In the rows, 128 means zero.
Each path is a new rotation, seen through one point. The rows after it are directions, each followed by how far the rotation turns it, in degrees per step (0 if it stays put).
Each turn is a multiple of 5 degrees from 10 to 175, or 0.
Each row of a path follows its step; steps can be skipped.
Path 1:
step 0: [126 136 126 137 131 130 129 129 115 136 136 127 118 121 125 136 125 142
 132 125 124 142 126 132 117 138 136 141 133 130 128 130 131 120 136 130
 129 131 130 126 131 120 133 129 131 143 124 124 133 119 129 126 108 130
 153 131 133 126 126 131 122 125 115 123 140 130 136 120 149]
step 1: [133 138 134 134 138 111 138 136 127 135 139 132 115 122 144 138 134 127
 125 119 131 126 124 125 108 130 126 129 128 129 122 132 127 119 118 137
 126 127 132 133 141 124 130 127 130 145 126 117 125 123 135 133 123 122
 131 134 127 134 128 117 105 127 122 120 137 138 120 128 137]
step 2: [124 131 123 132 142 120 132 134 124 144 132 129 123 109 132 145 138 129
 119 124 133 133 121 134 134 146 127 125 127 126 126 122 114 122 134 129
 135 125 122 145 118 128 138 124 129 146 127 119 120 127 127 140 118 128
 127 136 136 124 139 126 120 133 131 134 130 133 139 131 132]
step 5: [132 136 121 136 130 139 128 123 133 137 130 134 133 119 127 128 135 127
 130 122 128 143 134 129 119 126 112 132 116 137 128 131 122 129 127 137
 121 109 122 143 123 127 142 127 128 143 123 120 120 126 126 129 114 136
 123 127 123 127 133 136 119 134 123 137 135 145 122 121 146]
step 9: [143 140 119 138 130 121 125 122 135 135 123 131 131 118 130 114 135 126
 127 142 124 121 138 134 126 141 123 125 122 135 127 121 138 124 130 122
 127 122 135 137 129 122 122 118 134 137 126 121 104 123 125 142 127 138
 130 133 122 139 143 123 129 117 122 126 138 130 120 133 130]
step 16: [129 133 114 130 133 114 132 131 119 144 147 134 126 122 129 138 132 115
 129 132 132 135 131 135 110 136 123 139 131 136 123 129 124 120 126 143
 126 130 138 131 135 124 135 134 140 143 131 131 127 113 129 136 119 131
 140 133 127 135 124 128 125 134 125 117 135 126 130 130 135]
step 18: [126 122 130 134 138 130 132 136 120 137 133 132 117 118 127 128 135 128
 136 127 134 136 119 126 119 135 117 130 129 133 127 119 117 129 131 131
 128 123 119 134 116 122 131 120 116 144 124 123 135 124 117 139 118 123
 150 135 138 117 124 126 124 128 123 141 141 140 129 120 142]
step 19: [127 140 127 133 135 113 124 131 129 133 132 121 126 118 140 124 131 113
 119 126 126 133 131 126 113 141 122 124 121 135 121 127 121 117 124 128
 126 122 125 133 129 119 135 125 123 147 129 133 118 130 124 133 129 123
 127 124 122 130 111 117 114 116 116 137 136 129 128 113 141]
step 25: [129 142 123 137 127 136 125 123 125 128 121 122 121 109 129 125 119 150
 125 134 130 131 135 133 124 136 126 123 127 134 133 117 131 116 135 127
 130 120 122 134 125 124 122 113 131 137 123 113 111 117 123 124 126 123
 135 136 133 136 134 135 118 108 126 132 132 122 129 136 133]
Directions:
[126 130 130 126 131 126 130 131 126 130 128 131 125 131 127 129 125 130
 127 126 126 128 128 125 127 129 131 128 129 130 131 129 125 126 131 127
 129 129 126 127 132 126 128 131 131 126 128 125 127 127 129 130 126 128
 130 130 126 129 129 128 130 127 128 125 123 129 129 130 129] => 25
[125 125 130 131 127 130 127 128 127 127 127 126 124 128 128 126 127 130
 131 127 126 131 128 126 127 127 129 124 128 126 129 125 128 127 128 126
 127 127 126 124 126 128 126 125 126 129 128 129 129 128 133 127 127 124
 133 129 130 129 125 131 130 127 129 127 130 127 127 129 127] => 100
[128 127 126 128 129 131 127 129 131 128 129 128 129 130 130 130 128 125
 126 131 131 129 127 128 128 131 128 128 127 130 129 124 130 128 129 128
 128 130 128 126 124 124 125 129 130 128 132 127 128 125 130 127 126 125
 131 125 132 128 132 128 128 129 124 130 126 128 127 131 128] => 155
[128 126 126 127 125 123 128 127 128 130 130 125 130 128 127 127 128 124
 133 126 129 128 129 129 123 127 128 127 130 125 129 126 127 131 128 125
 128 128 129 129 130 130 127 125 130 129 128 127 125 130 127 130 125 129
 129 127 131 127 131 130 129 128 129 127 124 130 129 129 125] => 55
[129 130 130 127 124 127 130 127 128 126 133 127 130 127 127 128 127 132
 125 129 126 125 130 129 128 132 129 128 130 123 125 125 132 128 130 128
 128 127 129 125 130 127 128 126 129 125 128 125 131 125 127 124 126 128
 128 129 127 130 130 126 127 132 130 129 128 128 130 130 128] => 25
[128 131 127 128 128 127 129 128 130 128 125 128 134 126 125 127 126 129
 126 124 130 128 126 126 126 131 126 126 125 128 128 129 126 131 127 125
 125 126 126 127 127 127 128 129 128 131 126 129 132 130 131 128 127 126
 128 127 125 127 125 126 131 130 130 130 125 127 127 130 128] => 45
[125 128 130 131 128 132 131 127 126 127 125 129 130 125 128 129 126 128
 129 129 128 129 129 128 127 126 133 128 129 129 128 131 127 126 125 127
 127 127 131 128 128 129 127 126 132 130 130 129 128 129 126 126 126 130
 129 128 128 127 130 121 128 127 127 128 130 127 129 131 123] => 25
[127 126 127 129 129 127 130 129 127 130 128 126 129 130 128 132 128 126
 128 127 127 129 129 128 128 128 131 130 127 124 129 131 127 130 131 129
 127 131 130 132 128 126 129 131 128 130 125 127 128 127 129 125 131 126
 133 130 125 130 127 129 126 128 130 134 130 130 127 128 125] => 25
